128 stands for zero in the data rows.
Each row below has a hidden score, from 0 to 40, with 20 about the middle. What is it? The score is a weighted sum of the row's numbers plus the product of two more (or one squared), each taken from its middle value.
146 144 111 146 137 107 115 169 121 137 124 100 118 177 129 82 146 121 156 145 139 98 93 156 138: 17
136 136 135 140 105 114 106 141 122 150 125 129 100 158 118 108 144 129 116 138 129 114 114 151 120: 12
87 146 165 117 129 150 149 122 140 129 155 127 135 114 111 125 125 136 93 92 134 150 135 121 80: 17
155 94 114 148 100 113 114 109 94 134 102 121 114 120 139 155 129 134 108 136 164 97 133 135 131: 24
122 144 147 114 104 118 115 142 124 148 136 139 109 158 120 102 137 134 112 143 126 129 122 145 99: 16
111 152 156 132 115 136 125 133 134 138 135 135 115 145 106 117 137 130 106 120 121 140 128 131 100: 16
133 147 131 164 128 156 129 135 127 124 129 100 119 146 103 126 132 129 126 108 135 131 107 136 124: 16
125 148 142 137 88 155 127 122 130 128 132 127 101 148 87 120 156 128 88 118 146 135 105 142 97: 28
136 142 122 143 121 141 125 139 122 129 121 104 108 156 117 120 132 134 118 123 140 117 101 141 117: 18
99 106 147 53 140 90 139 126 117 136 153 135 139 100 171 116 111 122 168 132 131 124 158 108 122: 21
169 132 98 181 97 151 116 128 105 126 104 113 100 161 103 139 146 130 102 138 140 104 103 147 141: 16
126 78 104 86 189 70 141 145 110 153 118 130 169 114 198 128 74 138 186 147 84 103 176 97 163: 26
99 151 163 120 158 127 139 143 142 157 146 117 152 140 132 112 108 146 127 118 98 152 148 117 95: 17
58 224 199 141 95 216 175 115 193 86 178 112 118 158 31 88 161 118 63 59 119 202 80 114 45: 37
104 152 159 119 135 115 132 138 135 161 143 122 124 154 125 92 110 141 125 132 97 129 148 132 104: 14
80 139 182 81 118 117 139 111 133 166 152 153 130 100 130 129 95 152 102 121 111 151 174 111 81: 31
148 115 108 156 171 107 127 149 112 161 106 99 151 138 152 134 89 154 147 136 103 106 144 123 158: 24
173 75 74 115 135 89 121 126 93 123 99 125 135 111 177 154 112 122 157 157 136 83 145 115 179: 20
145 104 99 123 147 112 136 119 122 116 120 106 143 120 153 129 112 119 165 132 122 105 123 112 166: 19
96 155 167 103 150 95 124 164 140 180 151 136 141 170 141 76 104 149 149 142 79 138 144 139 96: 14
140 154 130 155 92 153 116 139 118 101 130 107 93 161 86 112 180 108 109 114 182 118 73 162 114: 17
97 162 164 137 151 137 126 149 137 138 143 122 133 144 118 110 128 126 123 115 123 138 125 133 100: 21
124 60 112 91 198 88 169 129 104 159 114 133 197 89 206 158 41 160 180 141 70 114 213 75 170: 24
113 116 134 150 153 116 125 146 122 169 112 139 140 160 140 136 91 156 130 131 79 128 164 132 128: 15
155 122 92 133 116 165 155 108 119 75 113 110 129 124 112 142 134 105 131 102 145 123 97 107 168: 14
75 150 185 85 110 132 136 114 134 153 156 153 121 108 116 129 112 139 103 114 117 153 161 110 69: 36
165 113 75 157 121 167 147 116 116 68 106 95 122 129 111 142 143 112 136 110 147 110 89 116 177: 15
136 138 130 138 102 126 124 123 120 137 120 128 106 143 115 125 137 138 109 135 129 125 121 140 118: 22
162 140 103 112 92 124 130 124 120 80 135 93 98 142 116 102 180 91 145 126 188 104 64 140 144: 17
167 129 103 143 99 113 105 137 113 153 111 117 94 165 122 114 141 137 118 151 146 103 108 153 143: 13
154 93 93 112 140 129 139 121 105 106 108 110 136 113 147 149 116 127 148 113 133 109 127 111 161: 20
139 182 141 124 89 118 100 159 127 137 146 120 82 203 99 62 191 108 126 155 160 108 66 176 95: 21
157 132 91 146 107 163 145 131 121 62 117 97 121 141 100 118 162 97 135 109 159 118 65 119 166: 15
106 138 155 141 134 145 147 113 137 148 134 131 131 128 117 130 109 148 105 117 104 141 147 112 107: 32
138 116 119 136 133 109 119 125 106 150 117 125 131 127 144 134 112 143 126 132 139 111 143 138 134: 22
108 74 119 89 176 116 157 108 115 123 129 132 184 77 179 166 63 158 131 104 75 129 187 76 146: 24
154 189 123 180 81 164 109 148 138 90 132 107 68 218 56 80 200 107 93 129 174 120 28 173 119: 17
140 151 118 161 108 135 116 147 127 134 117 118 95 179 98 114 148 128 117 124 128 117 97 158 122: 8
140 114 125 139 102 121 119 117 108 156 113 138 114 130 130 150 117 151 85 133 137 116 146 128 128: 15
102 176 165 148 95 177 141 124 150 102 150 131 111 164 70 107 153 135 81 95 125 167 93 128 79: 28
141 115 126 143 132 122 121 136 112 141 116 114 127 128 133 131 120 146 120 133 143 111 139 136 131: 22
134 116 125 142 124 110 115 133 118 165 115 125 123 144 140 120 116 143 131 145 110 105 141 131 131: 15
97 119 151 80 164 116 155 114 132 117 153 126 168 96 162 147 77 133 174 116 88 145 172 74 125: 29
100 181 156 121 133 126 127 146 154 147 149 122 119 182 103 79 134 126 128 125 107 140 107 143 92: 13
79 142 173 118 156 135 158 125 147 160 134 140 164 131 127 122 71 169 113 110 64 163 179 99 91: 21
173 114 93 158 131 87 94 169 102 170 100 117 107 191 148 101 130 143 137 172 113 81 118 167 156: 13
101 135 163 112 128 125 132 130 128 144 145 119 129 109 131 134 116 139 113 115 129 139 151 121 93: 20
158 76 78 106 129 97 121 118 93 120 110 122 135 111 168 153 118 126 151 135 145 94 140 119 174: 23
81 195 180 136 119 179 148 126 164 119 159 119 118 160 62 103 139 118 92 95 114 172 106 124 75: 26
79 172 175 147 112 201 162 96 153 93 161 119 125 107 67 145 137 129 73 66 142 184 108 108 72: 28
102 175 157 132 105 164 131 131 149 130 150 133 107 160 85 107 146 134 88 116 130 157 103 147 89: 17
149 84 95 99 152 75 122 139 95 134 122 120 148 129 184 140 102 124 182 155 123 93 153 119 165: 27
119 94 120 86 190 82 135 145 114 149 122 134 176 118 189 119 77 133 197 140 75 114 167 102 154: 28
132 111 103 117 129 148 149 113 131 86 125 108 147 119 130 144 124 111 144 111 144 124 120 103 147: 19
83 176 180 119 151 132 143 152 166 160 156 130 146 173 113 77 114 144 133 118 79 163 124 126 90: 17
134 138 134 138 133 110 116 149 118 144 128 109 113 148 129 114 126 135 134 133 131 110 123 145 123: 17
106 114 132 100 171 119 155 138 135 114 138 122 166 125 156 122 90 130 175 125 91 133 147 95 144: 23
182 109 89 188 98 154 117 117 91 105 101 101 100 126 107 161 150 127 101 126 174 96 101 146 157: 20
104 180 162 155 126 183 141 125 148 119 139 119 126 163 77 107 131 130 93 94 103 163 105 126 92: 17
117 133 128 171 164 150 146 148 133 136 111 109 160 143 119 137 88 144 135 104 93 134 133 118 141: 29
156 67 83 104 177 65 129 146 96 158 103 123 159 113 204 142 80 141 196 156 105 83 168 108 195: 27
89 175 181 87 98 106 119 146 144 152 160 144 109 168 116 65 154 131 112 136 128 150 116 154 62: 13
104 164 159 115 119 131 134 138 136 153 143 132 120 140 106 108 128 137 100 124 112 138 129 136 92: 21
134 109 104 103 155 116 132 139 118 116 129 120 152 135 157 122 114 115 176 138 120 115 129 108 156: 22
101 150 160 140 138 154 146 113 137 119 139 124 138 112 112 148 114 129 98 96 138 151 136 105 99: 20
108 128 132 92 124 131 158 115 136 91 144 125 142 114 128 123 131 109 137 108 127 142 126 105 120: 15
135 128 114 91 120 117 127 144 120 99 127 111 123 127 140 114 147 107 162 137 151 113 98 127 144: 25
129 133 141 132 124 128 124 136 124 131 138 112 128 132 125 124 122 145 113 124 135 131 126 133 109: 23
160 102 88 101 82 125 120 103 96 77 124 125 98 95 128 160 165 107 115 120 191 108 104 122 143: 18
119 135 144 131 135 116 123 136 118 140 131 117 126 124 132 127 118 134 120 129 136 121 134 131 111: 23
105 125 134 85 186 94 145 160 139 140 142 121 171 144 172 98 91 129 204 126 76 124 149 109 146: 18
89 200 173 139 121 176 135 143 152 97 168 114 106 163 69 84 165 108 109 101 145 156 73 140 77: 19
131 98 107 97 154 95 133 131 117 133 124 124 152 112 172 126 98 124 171 135 117 107 146 109 158: 24
153 135 116 145 112 114 118 152 116 150 109 115 102 177 126 103 146 131 132 157 130 98 105 153 139: 15
197 83 86 139 84 70 75 135 75 166 97 128 80 147 153 136 157 131 128 189 172 54 125 172 159: 23
188 99 71 130 118 101 109 137 96 105 108 104 113 138 150 122 155 105 163 156 172 77 91 132 189: 18
122 129 143 133 144 117 134 122 124 174 126 124 135 126 138 133 90 146 123 133 96 128 159 116 127: 18
103 198 155 177 88 228 153 113 160 64 158 107 106 149 35 114 181 100 61 69 167 173 52 141 89: 13
142 112 92 123 128 128 135 128 116 85 127 112 128 135 129 126 138 111 155 123 142 111 101 119 157: 17
109 160 152 126 109 143 129 123 136 152 139 136 115 156 107 123 115 130 100 111 115 148 122 130 105: 9
146 106 100 84 130 86 120 133 112 119 125 118 137 130 162 117 138 121 163 142 136 102 123 127 151: 18
93 161 162 114 138 125 147 136 144 156 143 140 134 147 122 99 108 142 118 124 100 150 145 127 94: 12
168 101 95 88 114 78 99 138 96 123 108 115 107 133 160 108 163 98 177 167 176 82 105 151 162: 25
153 93 96 84 179 42 117 170 99 163 118 110 152 146 207 101 103 126 218 175 112 83 147 126 178: 35
91 162 169 112 117 137 150 119 148 151 151 139 127 135 111 114 116 144 100 112 108 159 136 113 86: 27
138 153 132 147 70 153 115 122 116 99 136 107 83 137 89 123 185 115 86 114 198 120 85 148 97: 17
91 176 169 132 121 164 161 123 152 132 148 119 136 141 90 113 116 140 101 106 105 165 124 115 82: 30
157 81 84 111 153 105 134 125 96 122 110 121 145 106 173 142 101 128 174 137 122 94 142 108 175: 21
135 125 109 134 128 170 160 106 124 66 126 107 136 108 110 146 131 114 135 97 143 135 108 96 147: 23
130 128 125 159 119 144 126 133 118 120 130 113 125 130 121 139 123 143 113 114 142 114 124 125 126: 18
161 146 113 157 47 157 114 113 113 108 120 119 77 153 80 132 182 116 63 126 189 106 79 158 115: 21
134 102 109 86 121 105 140 113 112 107 133 123 135 97 156 147 127 113 145 132 143 115 134 114 144: 19
141 110 128 148 103 145 131 114 113 130 121 120 127 116 121 162 120 136 95 117 154 122 130 134 130: 23
149 125 112 149 116 128 114 133 112 153 108 120 111 155 124 130 124 143 114 144 121 109 127 139 134: 16
127 120 137 126 118 112 118 129 115 163 120 138 122 133 138 136 114 150 112 142 119 118 155 128 119: 19
112 97 128 89 161 103 142 126 117 128 127 126 164 109 170 123 98 129 176 138 106 122 160 103 148: 27
90 150 166 111 148 123 135 137 142 151 149 129 146 127 133 107 109 143 131 117 107 149 142 117 90: 20
121 151 119 135 112 181 160 116 146 63 133 105 137 137 92 116 151 96 136 96 145 142 82 111 135: 15
171 98 78 126 93 120 124 121 99 81 124 115 108 127 134 143 164 103 136 138 181 97 92 136 163: 17
126 134 140 127 115 119 117 132 128 156 130 128 118 151 120 111 128 138 113 137 120 129 127 141 112: 16
160 81 84 114 111 118 128 108 93 98 105 121 121 100 151 157 128 119 141 134 161 93 131 108 161: 20
114 100 127 74 179 76 139 142 122 151 137 127 171 115 188 110 86 131 184 139 88 121 171 104 141: 24
193 71 69 103 84 89 100 119 83 95 101 113 100 115 157 147 164 115 137 158 193 68 106 142 172: 23
77 159 169 126 155 144 158 129 156 150 140 135 151 145 114 108 95 154 117 111 77 161 150 107 87: 22
139 108 124 127 139 110 113 129 105 158 127 123 134 120 150 146 102 145 123 133 138 110 158 134 128: 23
95 132 160 110 118 125 135 117 133 158 128 142 133 119 129 140 100 157 96 118 96 146 168 113 95: 18
150 141 128 130 123 97 101 154 114 162 116 125 100 160 132 100 141 134 136 147 127 104 119 152 130: 13
179 108 90 165 115 119 101 143 91 135 100 105 110 148 138 137 139 139 118 144 155 80 110 157 152: 22
145 149 122 155 103 138 115 148 129 132 122 122 101 174 102 106 152 126 116 138 137 115 96 159 128: 13
121 149 149 136 129 123 123 138 122 128 141 114 117 137 118 116 132 132 125 121 136 123 119 134 100: 21
132 121 133 137 118 115 121 122 117 158 125 125 119 140 136 140 116 154 112 144 118 122 146 131 114: 25
159 166 117 182 84 180 122 133 128 84 128 95 89 167 68 111 189 106 98 107 182 124 47 163 121: 16
136 147 134 131 90 134 115 130 123 130 126 136 93 148 104 116 152 130 104 134 144 121 103 149 109: 26
85 151 178 106 150 106 137 144 144 181 147 139 153 150 137 101 98 149 130 134 73 148 166 121 94: 16
140 123 117 78 107 88 106 140 115 111 141 123 111 141 150 91 168 103 166 149 159 105 105 141 128: 16
131 131 109 132 92 194 160 90 129 50 137 108 116 102 90 156 154 98 108 93 173 144 83 108 136: 22
145 101 95 115 119 146 139 95 118 89 126 124 115 103 141 160 140 110 121 119 148 114 132 104 145: 16
80 113 179 98 174 115 153 124 133 193 139 156 165 100 156 143 49 168 125 114 61 162 214 86 99: 19
88 137 165 131 144 165 167 108 138 136 147 125 161 102 113 156 90 155 91 92 111 160 161 93 92: 28
122 127 122 83 91 128 130 106 126 77 149 130 114 107 123 134 161 98 123 114 174 136 101 117 118: 18
123 142 111 153 168 169 166 133 150 78 129 94 167 149 114 122 116 117 159 93 95 147 100 95 161: 16
124 157 155 217 177 147 65 144 245 135 115 240 150 66 101 138 195 86 145 174 108 211 141 191 139: 28
167 103 112 131 87 118 102 122 88 148 109 124 88 135 129 140 144 150 88 147 155 89 124 153 137: 27
142 110 123 134 122 116 122 129 105 140 122 122 130 116 135 148 117 144 115 131 147 112 139 130 125: 23
96 114 160 117 166 124 142 122 123 162 137 127 157 96 149 155 77 145 128 118 103 137 180 103 112: 25
188 86 73 94 79 76 92 127 80 103 117 121 83 119 161 129 177 104 147 167 208 68 96 156 166: 21
143 66 128 100 113 65 104 115 86 200 111 151 125 91 181 170 84 173 108 159 122 102 207 124 132: 21
137 100 108 111 132 122 132 119 118 100 130 121 145 111 148 135 116 124 150 123 135 120 127 111 145: 25
97 169 151 162 182 134 141 157 147 150 139 103 155 159 121 99 105 130 155 119 82 144 119 127 123: 22
152 110 109 161 111 145 128 107 108 140 104 122 110 129 116 164 118 154 90 130 133 118 140 120 141: 28
178 83 73 182 122 118 114 130 82 137 93 100 110 118 140 174 125 140 115 134 161 85 135 137 167: 21
136 138 97 191 195 158 97 126 240 100 105 224 161 41 127 148 171 84 190 149 108 198 128 161 189: 29
140 109 120 137 129 114 119 134 99 141 115 119 112 124 135 133 122 135 132 141 146 102 136 135 129: 21
106 124 146 128 143 139 136 121 123 142 133 131 143 112 125 144 101 142 97 112 122 137 150 115 106: 22
103 131 138 103 143 143 160 121 141 102 155 120 155 116 137 124 111 121 136 100 110 154 128 99 130: 18
133 97 110 87 145 94 133 131 110 120 129 122 137 108 169 136 106 124 171 141 128 111 140 111 147: 25
125 85 140 137 142 133 146 101 103 159 112 134 151 75 152 190 76 164 100 116 119 133 188 102 128: 28
157 156 104 117 76 149 121 132 122 41 141 98 84 156 86 89 214 73 129 129 196 117 38 152 128: 17
79 128 157 74 143 153 174 101 146 90 167 129 159 88 126 140 111 119 132 95 115 160 145 76 104: 35
178 52 68 90 140 45 103 136 74 154 98 127 130 109 206 137 107 133 193 174 144 63 153 128 193: 28
128 139 137 138 127 123 132 139 128 153 124 123 123 153 124 117 118 149 116 131 105 124 127 133 120: 19
166 86 80 123 153 89 122 149 94 125 100 108 132 131 177 134 117 128 191 158 126 79 132 126 187: 24
145 125 130 112 88 97 86 145 112 166 118 137 93 159 134 109 153 125 119 158 153 94 123 165 113: 13
